In the data rows, zero lies at 7.5, halfway between 7 and 8.
Some points:
np.array([7., 8., 10., 8., 6., 7., 9., 9., 4., 3., 11., 12., 6., 5., 5., 7., 8., 4., 5., 13., 8., 7., 8., 6., 10., 4., 6., 3., 7., 12., 4., 10.])
np.array([9., 2., 4., 4., 7., 4., 6., 9., 10., 6., 9., 5., 9., 3., 10., 7., 6., 8., 7., 5., 6., 6., 10., 5., 7., 9., 7., 4., 8., 7., 7., 9.])
np.array([12., 9., 8., 10., 9., 8., 4., 4., 10., 7., 11., 11., 3., 6., 8., 8., 4., 6., 7., 1., 9., 12., 8., 9., 9., 5., 6., 6., 10., 4., 6., 10.])
np.array([8., 8., 8., 8., 8., 9., 11., 9., 7., 7., 10., 11., 10., 12., 13., 5., 6., 4., 9., 6., 7., 4., 12., 7., 4., 11., 10., 7., 13., 10., 7., 6.])
np.array([11., 5., 7., 10., 9., 9., 13., 7., 6., 9., 5., 8., 7., 9., 8., 11., 13., 6., 4., 6., 12., 7., 9., 4., 5., 8., 7., 13., 11., 6., 5., 10.])
np.array([9., 9., 9., 4., 7., 7., 5., 5., 6., 7., 7., 6., 12., 8., 8., 7., 11., 11., 9., 13., 13., 8., 12., 8., 13., 8., 13., 8., 10., 4., 10., 11.])
np.array([10., 7., 5., 11., 12., 4., 8., 6., 9., 4., 3., 7., 7., 7., 9., 7., 6., 7., 4., 10., 9., 6., 11., 10., 8., 7., 3., 8., 6., 9., 9., 4.])
np.array([3., 8., 8., 6., 6., 6., 9., 9., 8., 7., 5., 3., 7., 11., 4., 5., 7., 6., 8., 8., 8., 9., 8., 7., 11., 7., 6., 6., 10., 8., 2., 7.])
np.array([8., 7., 0., 6., 4., 5., 9., 11., 7., 4., 9., 7., 9., 8., 7., 7., 3., 7., 8., 7., 8., 8., 7., 2., 8., 9., 10., 5., 9., 1., 13., 7.])
np.array([7., 8., 5., 8., 10., 7., 9., 6., 8., 3., 8., 1., 8., 7., 5., 13., 5., 4., 7., 7., 14., 7., 10., 9., 3., 4., 5., 7., 8., 8., 6., 9.])
np.array([10., 6., 9., 8., 11., 10., 8., 10., 3., 13., 7., 5., 11., 7., 5., 7., 7., 5., 7., 3., 6., 3., 7., 12., 6., 6., 6., 6., 3., 5., 8., 7.])
np.array([9., 10., 9., 3., 9., 8., 5., 10., 9., 6., 5., 7., 4., 9., 8., 4., 3., 7., 9., 11., 4., 8., 12., 9., 5., 7., 5., 9., 10., 7., 8., 4.])
np.array([2., 10., 9., 3., 6., 11., 10., 10., 10., 6., 6., 10., 9., 5., 9., 12., 11., 7., 8., 7., 5., 5., 8., 8., 8., 8., 7., 9., 9., 10., 6., 9.])
np.array([9., 10., 9., 4., 7., 10., 9., 6., 12., 8., 10., 7., 10., 8., 6., 10., 6., 7., 8., 11., 10., 8., 2., 5., 4., 6., 8., 6., 6., 3., 3., 4.])
np.array([8., 8., 10., 9., 5., 8., 6., 9., 4., 5., 6., 12., 14., 8., 3., 5., 7., 6., 6., 4., 9., 11., 8., 4., 8., 9., 8., 7., 6., 9., 5., 9.])
np.array([6., 8., 9., 9., 3., 6., 10., 5., 3., 8., 6., 3., 7., 9., 12., 7., 9., 3., 3., 8., 9., 12., 5., 6., 9., 9., 7., 5., 7., 7., 10., 4.])
np.array([11., 8., 8., 8., 0., 11., 8., 10., 5., 7., 8., 3., 5., 6., 9., 4., 8., 4., 10., 8., 7., 5., 8., 15., 8., 3., 9., 8., 7., 5., 9., 4.])
np.array([7., 7., 6., 8., 8., 15., 7., 11., 6., 4., 8., 3., 6., 6., 7., 8., 11., 13., 9., 7., 5., 12., 5., 8., 3., 8., 10., 11., 7., 7., 4., 10.])
np.array([10., 8., 6., 9., 7., 4., 10., 10., 8., 9., 8., 6., 10., 11., 8., 7., 8., 13., 9., 9., 4., 3., 11., 7., 7., 4., 6., 1., 5., 5., 1., 8.])
np.array([4., 5., 7., 8., 7., 4., 9., 6., 7., 9., 11., 4., 10., 5., 7., 9., 5., 8., 12., 10., 11., 12., 10., 15., 9., 15., 9., 10., 6., 8., 8., 10.])
np.array([5., 9., 9., 9., 9., 7., 6., 7., 2., 7., 11., 11., 9., 5., 7., 5., 2., 9., 8., 9., 8., 8., 10., 6., 4., 3., 9., 10., 6., 7., 10., 7.])
np.array([4., 4., 11., 8., 8., 11., 7., 6., 10., 8., 11., 7., 7., 10., 8., 8., 7., 10., 5., 10., 9., 6., 8., 5., 6., 4., 4., 6., 6., 2., 8., 2.])
np.array([8., 5., 2., 5., 8., 5., 4., 8., 3., 9., 11., 9., 5., 10., 7., 6., 5., 9., 6., 8., 6., 7., 5., 8., 6., 5., 8., 10., 11., 7., 1., 9.])
np.array([9., 9., 5., 7., 7., 11., 14., 8., 6., 6., 9., 11., 4., 5., 7., 12., 8., 10., 10., 6., 6., 5., 10., 6., 8., 10., 6., 10., 11., 8., 9., 4.])
np.array([6., 7., 6., 13., 4., 11., 7., 8., 11., 7., 8., 9., 10., 13., 11., 11., 6., 6., 3., 11., 4., 8., 5., 10., 9., 7., 10., 8., 7., 9., 10., 9.])
np.array([10., 8., 6., 8., 7., 9., 4., 3., 4., 10., 4., 11., 7., 11., 8., 12., 11., 11., 14., 13., 8., 10., 11., 8., 7., 8., 4., 5., 6., 9., 9., 8.])
np.array([9., 9., 8., 8., 4., 4., 2., 5., 6., 4., 7., 3., 7., 9., 8., 10., 8., 10., 5., 7., 6., 0., 3., 6., 5., 11., 8., 8., 9., 12., 8., 10.])
np.array([6., 6., 9., 10., 10., 10., 8., 9., 8., 5., 11., 4., 4., 6., 4., 2., 9., 7., 7., 9., 6., 6., 8., 3., 9., 7., 3., 9., 3., 8., 13., 12.])
np.array([5., 12., 7., 9., 9., 9., 6., 3., 7., 13., 6., 7., 9., 1., 6., 12., 3., 6., 6., 7., 3., 4., 6., 4., 8., 6., 11., 6., 8., 7., 9., 7.])
np.array([8., 8., 6., 3., 8., 5., 11., 3., 8., 9., 11., 9., 1., 8., 7., 7., 10., 4., 4., 8., 5., 10., 8., 9., 5., 7., 14., 2., 3., 8., 7., 10.])
np.array([6., 1., 9., 1., 9., 7., 5., 7., 5., 5., 7., 8., 8., 5., 12., 10., 8., 5., 5., 7., 5., 9., 6., 9., 7., 8., 3., 8., 7., 7., 9., 8.])
np.array([10., 7., 13., 7., 4., 8., 7., 7., 7., 6., 3., 6., 7., 8., 10., 7., 1., 12., 3., 8., 7., 11., 6., 9., 8., 6., 5., 8., 9., 7., 6., 7.])
np.array([10., 12., 1., 6., 6., 8., 6., 8., 7., 11., 3., 5., 7., 3., 10., 5., 8., 7., 6., 7., 8., 12., 6., 5., 9., 6., 3., 6., 8., 8., 6., 9.])
np.array([6., 2., 5., 8., 4., 8., 4., 2., 12., 8., 5., 9., 10., 8., 7., 4., 11., 1., 10., 6., 5., 8., 10., 6., 5., 4., 9., 11., 9., 6., 7., 6.])
np.array([8., 9., 12., 8., 8., 6., 9., 4., 7., 5., 4., 5., 6., 7., 9., 4., 8., 6., 13., 6., 6., 4., 3., 7., 3., 7., 7., 5., 10., 7., 12., 14.])
np.array([7., 7., 7., 13., 7., 5., 11., 8., 6., 6., 5., 7., 6., 6., 3., 7., 7., 9., 11., 10., 3., 10., 4., 7., 9., 11., 9., 8., 6., 8., 8., 3.])
np.array([4., 12., 6., 8., 7., 4., 6., 9., 6., 4., 6., 14., 5., 11., 6., 6., 9., 8., 6., 4., 7., 8., 8., 10., 5., 9., 8., 8., 4., 3., 9., 10.])
np.array([9., 7., 8., 9., 12., 6., 5., 12., 10., 11., 10., 8., 11., 5., 10., 5., 10., 7., 6., 11., 8., 9., 6., 6., 2., 7., 10., 10., 9., 12., 10., 7.])
np.array([7., 11., 7., 6., 4., 7., 7., 6., 12., 6., 4., 5., 8., 7., 8., 8., 4., 8., 7., 5., 7., 10., 13., 6., 5., 5., 9., 11., 0., 13., 6., 7.])
np.array([9., 6., 5., 1., 6., 6., 8., 3., 7., 7., 8., 9., 8., 13., 2., 7., 6., 7., 9., 6., 10., 5., 2., 8., 8., 7., 5., 11., 5., 9., 9., 5.])
np.array([0., 6., 7., 9., 10., 6., 10., 5., 8., 8., 2., 8., 4., 5., 9., 4., 7., 10., 8., 8., 10., 4., 7., 9., 10., 6., 9., 9., 9., 5., 3., 8.])
np.array([7., 0., 8., 7., 3., 8., 7., 6., 5., 12., 7., 8., 6., 8., 5., 9., 5., 8., 8., 4., 5., 8., 11., 4., 7., 8., 8., 5., 7., 9., 7., 8.])
np.array([7., 10., 6., 9., 5., 12., 6., 3., 11., 8., 12., 9., 7., 5., 4., 2., 8., 9., 5., 9., 9., 6., 8., 9., 7., 12., 3., 4., 9., 9., 6., 8.])
np.array([10., 3., 9., 8., 8., 9., 5., 12., 10., 6., 1., 10., 3., 3., 6., 8., 7., 6., 10., 10., 13., 6., 4., 8., 7., 8., 13., 4., 6., 8., 6., 6.])
np.array([6., 6., 1., 5., 7., 5., 8., 6., 4., 9., 8., 9., 8., 6., 8., 5., 9., 7., 6., 8., 8., 6., 4., 8., 9., 4., 7., 9., 6., 9., 7., 7.])
np.array([3., 9., 9., 6., 6., 5., 5., 9., 6., 10., 6., 6., 6., 7., 3., 9., 11., 11., 4., 3., 9., 9., 10., 10., 3., 5., 7., 3., 11., 8., 11., 3.])
np.array([7., 8., 8., 6., 10., 7., 7., 12., 12., 12., 8., 7., 6., 14., 6., 11., 9., 6., 6., 9., 4., 8., 8., 7., 11., 6., 7., 9., 8., 5., 11., 12.])
np.array([10., 9., 9., 7., 3., 5., 5., 9., 9., 8., 7., 10., 10., 3., 4., 8., 9., 5., 4., 9., 6., 4., 9., 10., 10., 10., 4., 11., 6., 3., 7., 10.])
np.array([7., 9., 7., 8., 13., 10., 8., 7., 7., 7., 5., 7., 11., 9., 6., 8., 4., 2., 9., 6., 4., 7., 5., 7., 7., 10., 5., 3., 8., 6., 5., 8.])
np.array([8., 9., 10., 7., 7., 6., 11., 8., 8., 11., 7., 9., 9., 7., 11., 5., 11., 9., 7., 7., 9., 7., 6., 5., 4., 12., 4., 6., 2., 4., 6., 4.])
np.array([12., 6., 9., 8., 14., 9., 8., 3., 8., 4., 8., 6., 9., 7., 6., 6., 11., 12., 4., 6., 3., 8., 7., 10., 11., 9., 13., 8., 9., 6., 6., 3.])
np.array([7., 9., 8., 7., 10., 10., 2., 8., 4., 8., 8., 5., 1., 10., 10., 7., 6., 6., 7., 5., 11., 5., 9., 3., 11., 13., 10., 10., 4., 8., 5., 4.])
np.array([9., 6., 11., 11., 6., 4., 9., 9., 11., 15., 10., 10., 5., 9., 7., 9., 6., 8., 9., 8., 9., 8., 5., 8., 5., 8., 7., 11., 11., 10., 8., 8.])
np.array([9., 9., 10., 5., 8., 7., 13., 8., 9., 9., 9., 8., 10., 9., 11., 7., 5., 11., 9., 3., 9., 8., 5., 6., 12., 4., 8., 9., 6., 12., 10., 10.])
np.array([5., 8., 8., 11., 7., 4., 3., 8., 9., 4., 12., 9., 7., 7., 13., 12., 11., 7., 13., 4., 8., 8., 6., 7., 9., 5., 6., 7., 4., 5., 4., 5.])
np.array([9., 11., 11., 7., 9., 2., 6., 8., 7., 7., 8., 5., 6., 6., 4., 7., 10., 4., 10., 8., 5., 10., 8., 5., 10., 6., 7., 9., 10., 8., 6., 2.])
np.array([6., 8., 5., 8., 10., 10., 6., 11., 12., 9., 9., 8., 11., 10., 8., 7., 9., 9., 8., 3., 10., 6., 5., 10., 11., 6., 7., 3., 10., 12., 12., 7.])
Along one direction, these points spread out more than along any other. Take the direction at right angles to it along which they spread out most. Then take the direction at right angles to both along which they spread out most. Go by this last direction. Where along it does each point below lie, from 0 to 99? The average is 50, and the first point in the table lies past the average. One standard deviation of the points above along it is 16.
np.array([7., 7., 6., 8., 8., 15., 7., 11., 6., 4., 8., 3., 6., 6., 7., 8., 11., 13., 9., 7., 5., 12., 5., 8., 3., 8., 10., 11., 7., 7., 4., 10.]) 36
np.array([10., 12., 1., 6., 6., 8., 6., 8., 7., 11., 3., 5., 7., 3., 10., 5., 8., 7., 6., 7., 8., 12., 6., 5., 9., 6., 3., 6., 8., 8., 6., 9.]) 57
np.array([6., 1., 9., 1., 9., 7., 5., 7., 5., 5., 7., 8., 8., 5., 12., 10., 8., 5., 5., 7., 5., 9., 6., 9., 7., 8., 3., 8., 7., 7., 9., 8.]) 63
np.array([0., 6., 7., 9., 10., 6., 10., 5., 8., 8., 2., 8., 4., 5., 9., 4., 7., 10., 8., 8., 10., 4., 7., 9., 10., 6., 9., 9., 9., 5., 3., 8.]) 42
np.array([7., 10., 6., 9., 5., 12., 6., 3., 11., 8., 12., 9., 7., 5., 4., 2., 8., 9., 5., 9., 9., 6., 8., 9., 7., 12., 3., 4., 9., 9., 6., 8.]) 46
np.array([9., 6., 11., 11., 6., 4., 9., 9., 11., 15., 10., 10., 5., 9., 7., 9., 6., 8., 9., 8., 9., 8., 5., 8., 5., 8., 7., 11., 11., 10., 8., 8.]) 51
np.array([9., 9., 9., 4., 7., 7., 5., 5., 6., 7., 7., 6., 12., 8., 8., 7., 11., 11., 9., 13., 13., 8., 12., 8., 13., 8., 13., 8., 10., 4., 10., 11.]) 85
np.array([8., 9., 12., 8., 8., 6., 9., 4., 7., 5., 4., 5., 6., 7., 9., 4., 8., 6., 13., 6., 6., 4., 3., 7., 3., 7., 7., 5., 10., 7., 12., 14.]) 48
np.array([11., 8., 8., 8., 0., 11., 8., 10., 5., 7., 8., 3., 5., 6., 9., 4., 8., 4., 10., 8., 7., 5., 8., 15., 8., 3., 9., 8., 7., 5., 9., 4.]) 46
np.array([8., 5., 2., 5., 8., 5., 4., 8., 3., 9., 11., 9., 5., 10., 7., 6., 5., 9., 6., 8., 6., 7., 5., 8., 6., 5., 8., 10., 11., 7., 1., 9.]) 64
np.array([7., 8., 8., 6., 10., 7., 7., 12., 12., 12., 8., 7., 6., 14., 6., 11., 9., 6., 6., 9., 4., 8., 8., 7., 11., 6., 7., 9., 8., 5., 11., 12.]) 54
np.array([10., 7., 13., 7., 4., 8., 7., 7., 7., 6., 3., 6., 7., 8., 10., 7., 1., 12., 3., 8., 7., 11., 6., 9., 8., 6., 5., 8., 9., 7., 6., 7.]) 42
np.array([7., 8., 10., 8., 6., 7., 9., 9., 4., 3., 11., 12., 6., 5., 5., 7., 8., 4., 5., 13., 8., 7., 8., 6., 10., 4., 6., 3., 7., 12., 4., 10.]) 58
np.array([4., 5., 7., 8., 7., 4., 9., 6., 7., 9., 11., 4., 10., 5., 7., 9., 5., 8., 12., 10., 11., 12., 10., 15., 9., 15., 9., 10., 6., 8., 8., 10.]) 91
np.array([8., 8., 6., 3., 8., 5., 11., 3., 8., 9., 11., 9., 1., 8., 7., 7., 10., 4., 4., 8., 5., 10., 8., 9., 5., 7., 14., 2., 3., 8., 7., 10.]) 64
